In the rows, 128 means zero.
Z: rows in a few groups, each row roughly a mix of its group's directions:
Z (155 x 11):
[[161 194 159 105 104 102 149 163 133 135 116]
 [103 120 146 115 154 161 188 119 159 149 174]
 [185 163  88  89  91 130  99 126 114 129 119]
 [148  94 116 139  68 132 158  88  86 146 117]
 [150 217 109 123 129 102 132 124 123 125 104]
 [ 85 148  91 112 171  98 128 103 172 131  97]
 [ 72 144 178 128 175 116 137 104 138 156 106]
 [200 138 151  99 163 132  94 114 124 151 108]
 [ 79 111 103 121 121  70  96 143 108 129  87]
 [140  92 144  86 135 124  90 128 108 121  59]
 [117  90 145  85 111 140 176 179 101 135 108]
 [117 146 149  95  84 160 143 128 182 149  87]
 [119 143 161 136 143 136 125  60 134  87  83]
 [ 81 115 101 102  95  86 137  76 131 156 126]
 [121  96 117  97 134 162 146 158 141  85  68]
 [111 146 106 153 180 101 143 102 161 179 147]
 [ 57  87 142 103 127 168 116 143 110 113 131]
 [ 69 109 139 144  86 171 105 118  93 116 109]
 [ 77 120 141 125 165 154 118 151 140  67 100]
 [217 102 142 119 139 104 145 113 131 126 132]
 [131 152 163 132  69 137 100 123  85  90 101]
 [101 142 137  81 188 138 113 153 157 112  93]
 [135 123 149 124  64 157 129 137  98 155 183]
 [100  92 156  92  91 132 171 156 115 170 135]
 [167 184 143 115  79 156 144 133 141 120  91]
 [125 171 118 118  89 103 124 112  75 126  74]
 [158 114 132 199  95 126 112 135  85 120 153]
 [158 101  67 113 128 105 135 128  86 126 175]
 [113 150  85  95 168 136  98 164 151  89 105]
 [149 110 128 127  91 157 190 112 110  98 171]
 [143  97  65 150 119 152 123  89  90 128 157]
 [186  95 106 149 133  69 116 118 161 128 123]
 [143  83  99 164 118 140 117  92  90 155 172]
 [ 98 127 183 137 176  80 107 156 134 138 137]
 [134 104 147 150  66 122 155 124  92 157 172]
 [177 147 137 139 128  79 124 147  79 142 171]
 [116 134  95  88  95 127 152  63 152 156 134]
 [171 164  92 106 138  74 117 144  93 125 152]
 [108  95 128 184  82 108 137 126 120 168 164]
 [ 99 156 132  95 182 118  94 103 162 119  91]
 [119 104 146 165 145  58 159  99 108 117 112]
 [ 85 159 138 125 149 149 160  92 122 170 175]
 [157 114  79 130  87 136 162 131 133 140 188]
 [121 177 119 165 116  95 103 118 109 154 185]
 [131  92 131 140 139 202 161 152 126 103 156]
 [174 128  75 140 168 106 143  95 145 114 163]
 [159 162 116 113 116 201 100 133 152 135 155]
 [157 203 140 134 102 141 136 115 143 120  81]
 [146  88 141 169 112 107 148 142 108 165  70]
 [ 86 112  92 108 143  75 124 158 112  95  95]
 [ 84 158 187  76 127 152 136 140 120 119 144]
 [100 164 184 140 134 134 138 128 176 132  80]
 [109  89  70 173 107 106 120 133  99  98 122]
 [138 161 100 108 183 134 100 121 157  92  87]
 [139 115 115 142 162  97 161  70 183 125 127]
 [117 161  91 120 168  89  90  92 150 140  97]
 [149 163 183  85 115 111 164 131 162 102 124]
 [137 142  96 149 194  86 121  97 120  95 132]
 [132  92  74 164 138 138 121  86  90 133 163]
 [113  67 135 165 132 137 179 127  99  98 146]
 [125  73 133 118 159 126 164 131 179 128 174]
 [137 133 127  63 157 130 127 142  85 129  74]
 [186 142 162 101 170 145 101 108  96 109 112]
 [103 142 175 129 153 138 103 100 121  91  68]
 [169 140 109 110 148 123  81 142 154 192 124]
 [121 156 143 149 166 119 120  58 137 109  86]
 [115  54 149 105 150 114 136 126 176 126 149]
 [ 82 157 116 183 163 118 162 127 122 164 142]
 [152 154 168 109 110 159 111 127 152 196 115]
 [143  54 136 145 133 127  87 117 106 150 164]
 [173 162 152 134 134 130 119  93  81 172 158]
 [144  70 114 154 115 142 106 110  89 154 176]
 [111 126 163 122 174  96  96 109 157 124  71]
 [159 128 136 153 162 111 175 129 118  67 160]
 [146 139 115 140  95  73  83 138 139  98  83]
 [173 151  76  82 112 104 116 148  96 123 149]
 [128 173 107  89 145 128  74 125 159 140  85]
 [ 70 109 150 149 164 124 176 126 168 116 114]
 [ 62 133 155 124 128  93 159 116 125 175 149]
 [154 126  74 144 141  78 118 165  95 119 159]
 [147 203 141  95 107 115 145 160 136 112 103]
 [152 156 174 109 174 145 106 113  75 112 115]
 [181 104  99 158 133  75 110 126 169 124 116]
 [157 121  81 183 128 105 132 146 175 111 151]
 [127 112 116 113 180 145 180 137 159 149 177]
 [139 190  88 124 150 131 104 162  82 131 113]
 [189 131 118 143  79 170 111 110  93 122 129]
 [163 178 153 122 166 114 121 167 136  89 159]
 [169 136 111 161 168 165 170 115 158 154 150]
 [179 136 142 127 122 201 139  94 150 124 117]
 [167 141 181 130 130 188 128 163 132 146 148]
 [173 179 125 126 132  91 137 164 169  95 132]
 [ 81  88 136 154  73 121 120  83 110 135 118]
 [140 109 148 120  87 148 188 103 101  92 158]
 [132 156 149  54 121 162 144 110 154 157 138]
 [ 85 141 111 152 126 132 122 126 186 188 113]
 [166 142  81 145 150  80 162 121 166 151 125]
 [141  95 144  96  98  86  98 154 108  82  98]
 [151 140  80 144 121 127  84  82 122 117  76]
 [159 159 127  97 189 126 162 144 163 153 146]
 [144 152 186  77 120 159 146 111 138 166 143]
 [ 95 148 185 122 167 103 112 161 156 112 100]
 [167 144 195  98  95 108 131 100 117 116 108]
 [170 155 101 171 164 176 152 105 135 137 144]
 [155 130  94 138  53 145 122 121  98 139 162]
 [140 150 149  66 132 177 153 101 160 147 140]
 [144 212 120 117 129 102 130 121 145 126  87]
 [ 74 171 120 126 127 165 121 143 149 132  71]
 [182 173 131 169 122 118  94  95  99 142 118]
 [ 93  56 139 152 169 119 111 110 138 142 147]
 [120 143 125 108 101 145  81 183  72 121 134]
 [130 145 125  91 138 177 136 175 140  99 180]
 [106 142 119 125 168  88  77 166 136 171 112]
 [ 92 143  85 135 186  88 124  97 147 123 111]
 [121 133 176  87 134 183 115 129  75 130 120]
 [136 151 179  71 139 143 128 117 142 169  92]
 [127 136 175  70 131 138 102 123  71 132 109]
 [118  88  94 174 146 145  97  73 110 140 141]
 [129  80 113 128  68 108 146 131 169  94 109]
 [ 66 115 141 117 178  86 138 139 163 141 127]
 [163 165 160 124 169 143 126 178 138  94 156]
 [161 119 167 104 139 128 113 147  73  75 110]
 [ 90 122  87 148 141 149 106 181 166  96 114]
 [120  92  66 154 141 130 124  87  97 139 165]
 [103 163 137 105 119 137  55 139 150 168 121]
 [ 99  91 146  99  68 107 166 141 118 122 157]
 [ 76 123 128 124 120  96 172  85 154 156 161]
 [129 112 172 104  73 170 158 160 149 140 125]
 [171 170 161 112 109 116 133  90  81 152 106]
 [146 102 129 124 155  99 157  77 192 131 122]
 [ 93 112 168 105 117 173 115 107  68 141 133]
 [ 86  90 177  83 110 153 147 120 102 109 138]
 [120 145 151  86 162 112  81 157  86 161 140]
 [119  84 114 143 110 106  55 138 103 106 109]
 [ 90 131 126 137 151  88  94 176 145 175 104]
 [122 101 118 160 179  84  95 113  98 141 164]
 [ 98  69 161 153 173 103 102 124 136 146 146]
 [155 149 194  89 120 128 160 123 166 111 115]
 [129 140 134 122 175  92  64 136 129 127  80]
 [164 131  70 129 103 122 117 145  85  98 169]
 [162 166 102 155 140 100  78  94  95 147 134]
 [123 125 162 171 144  76 130  77 139 160 108]
 [148  88 153 128 102 180 183 144 105 137 145]
 [129 125 116 153 161  89 164  64 165 121 125]
 [133 167 134 193  87 132 139 105 141 134 171]
 [138 160 127 124 195 143  94 115 164 103  95]
 [124 146 195 120 127  90 122  99 136 181 122]
 [ 64 133 148 138  74 159 115 125 105 101 112]
 [194  83 115 104 109 119 139 151 126  87 144]
 [111 158 159 149 176 133 113  81 135 116  77]
 [120  87 155 108 156 151 154 147 185 112 166]
 [108  95 130 122 162 132 156  88 136 189 165]
 [160 114 112 157 134  66 115 109 181 151 132]
 [ 93 145 141 126 170  80  93 148 126 177 110]
 [151 142  84 126  63 164 106 119 116 136 163]]

the one row of each list that fits no group (the others fit one group, some only roughly):
- k_371: [132 125 141 109 115 154 149 209 104 105 154]
- k_937: [126  75 112 171 129 158 144 165  95  91 114]
- k_784: [186 128 107 121  87 169  80 108 119 136 119]
- k_677: [150 129 142 104 193 150 108 117 121 187 142]
- k_406: [118 168  88 153 152 117  96  71 142 143  99]
- k_169: [171 172 100 119  90 123 155  91 138 167 113]
- k_675: [169 170 176 121 121 142  90 139 155 124  85]
- k_567: [132 175  98 106 194 135 100 124 139 128  93]
- k_663: [121 181  85 159 158 139  95 118 150 167 116]
- k_908: [146 160 105  91  92 152  82  97 139 169 113]
- k_417: [121 152 111 126  80 173  83 149 131 169 155]
- k_909: [104  95 170  88  78 102 141 160 112 106 131]
- k_245: [168 200  97 166 112 121 126 146 131 114 137]
- k_923: [164  73 131 130 158 146 152 107 110 166 171]
 | k_567
- k_950: [120 110 121 135 150 117 170 132 178 190 160]
- k_112: [123 126  90 161 114  87 127  85  95 179 112]
- k_435: [163 142 123 146  87 174 128 122 123 129 196]
- k_762: [153 162 147 125 117  81 118 112 150 196 118]
- k_734: [ 90 118  86 145 143 119 170 133 136 154 189]
- k_202: [148 175 105  93  87 136 133 102 153 174 102]
- k_915: [102 122  93 137 105  56 112 116  98 117  95]
- k_175: [110 103  88 192 172 119 110 111 100 134 124]
- k_526: [180 112 115 128 173 138 128 192 126 120 155]
- k_287: [151 157 126 144 162 193 144  99 154 165 133]
- k_361: [162 193 114 129 110 126  91 102 154 157 153]
 | k_175
- k_53: [144 168  93 165 151 151 135  71 149 156 139]
- k_5: [102 107 124 133 117  56 127  99 107 138  81]
- k_66: [111 108  83 106  99 131 133 195 100 102 139]
- k_670: [134 157 119 113 128  75 132 100 164 192 123]
- k_234: [199  96  89 139 111 152 151 140 143 125 155]
- k_342: [108 150 152 142  68 159 104 146  93  88 115]
- k_604: [153 121 156 119  94 173 165  77 137  94 111]
- k_294: [180 197 145 133 119  93 123 150 114 115 113]
- k_702: [120 104 153 170 112  59 153 110 108 155 125]
- k_448: [141 139 110  75  62 152 160 144 141 146 130]
- k_918: [121 170 130  60 119 117 130 161 168 131  99]
- k_263: [163 123 146 184  82 132 146 110 107 164 159]
- k_912: [165 147 158 117 153 149 114 129  65  84 114]
- k_591: [115  82  96 160 158  87 108 171 128  97 137]
 | k_591
- k_434: [107 105 124 116 176  83 148 105 136 129  67]
- k_802: [141 107  76 172 112 124  81 161 122  94 114]
- k_925: [ 77 124  94 101 120 171 138 108 172 135  93]
- k_543: [111  50 138 104 149 116  95 120 153 121 101]
- k_350: [109 154 159 140 169 152 145 133 183  87 101]
- k_590: [110 151  87 162 157 110 161  88 153 157 161]
- k_281: [151  98 122 125 107 154 149 200  90 116 109]
- k_396: [156 180 158 118 110 142 140 150 183  98 104]
- k_649: [132 154 189 121 160 104  75 151 146 127 107]
- k_425: [125  84 112 133 147 157 162 144 197 119 151]
 | k_350
- k_290: [145 127 111 163  84 155 128 127 108 112 199]
- k_255: [100 172 106 111 167  64 149 141 134 137 141]
- k_120: [ 60 152 121 124 141 184 130 166 120 123 139]
- k_69: [ 66 147  91 120 137 156 139 100 166 123  92]
- k_798: [121 161 107 177 153 155  89 125 162 160  96]
- k_382: [166 140 135  71 111 142 121 178 138 132 174]
- k_731: [100  70 156 102 127 141  86 144 134  85 108]
- k_215: [138 140 126 123 203 122 135 112 156  82  96]
- k_761: [138 171 180 126 167 109  99  87 157 140 116]
- k_549: [147 151 175 111 115 146 101 142 160  88  76]
 | k_382
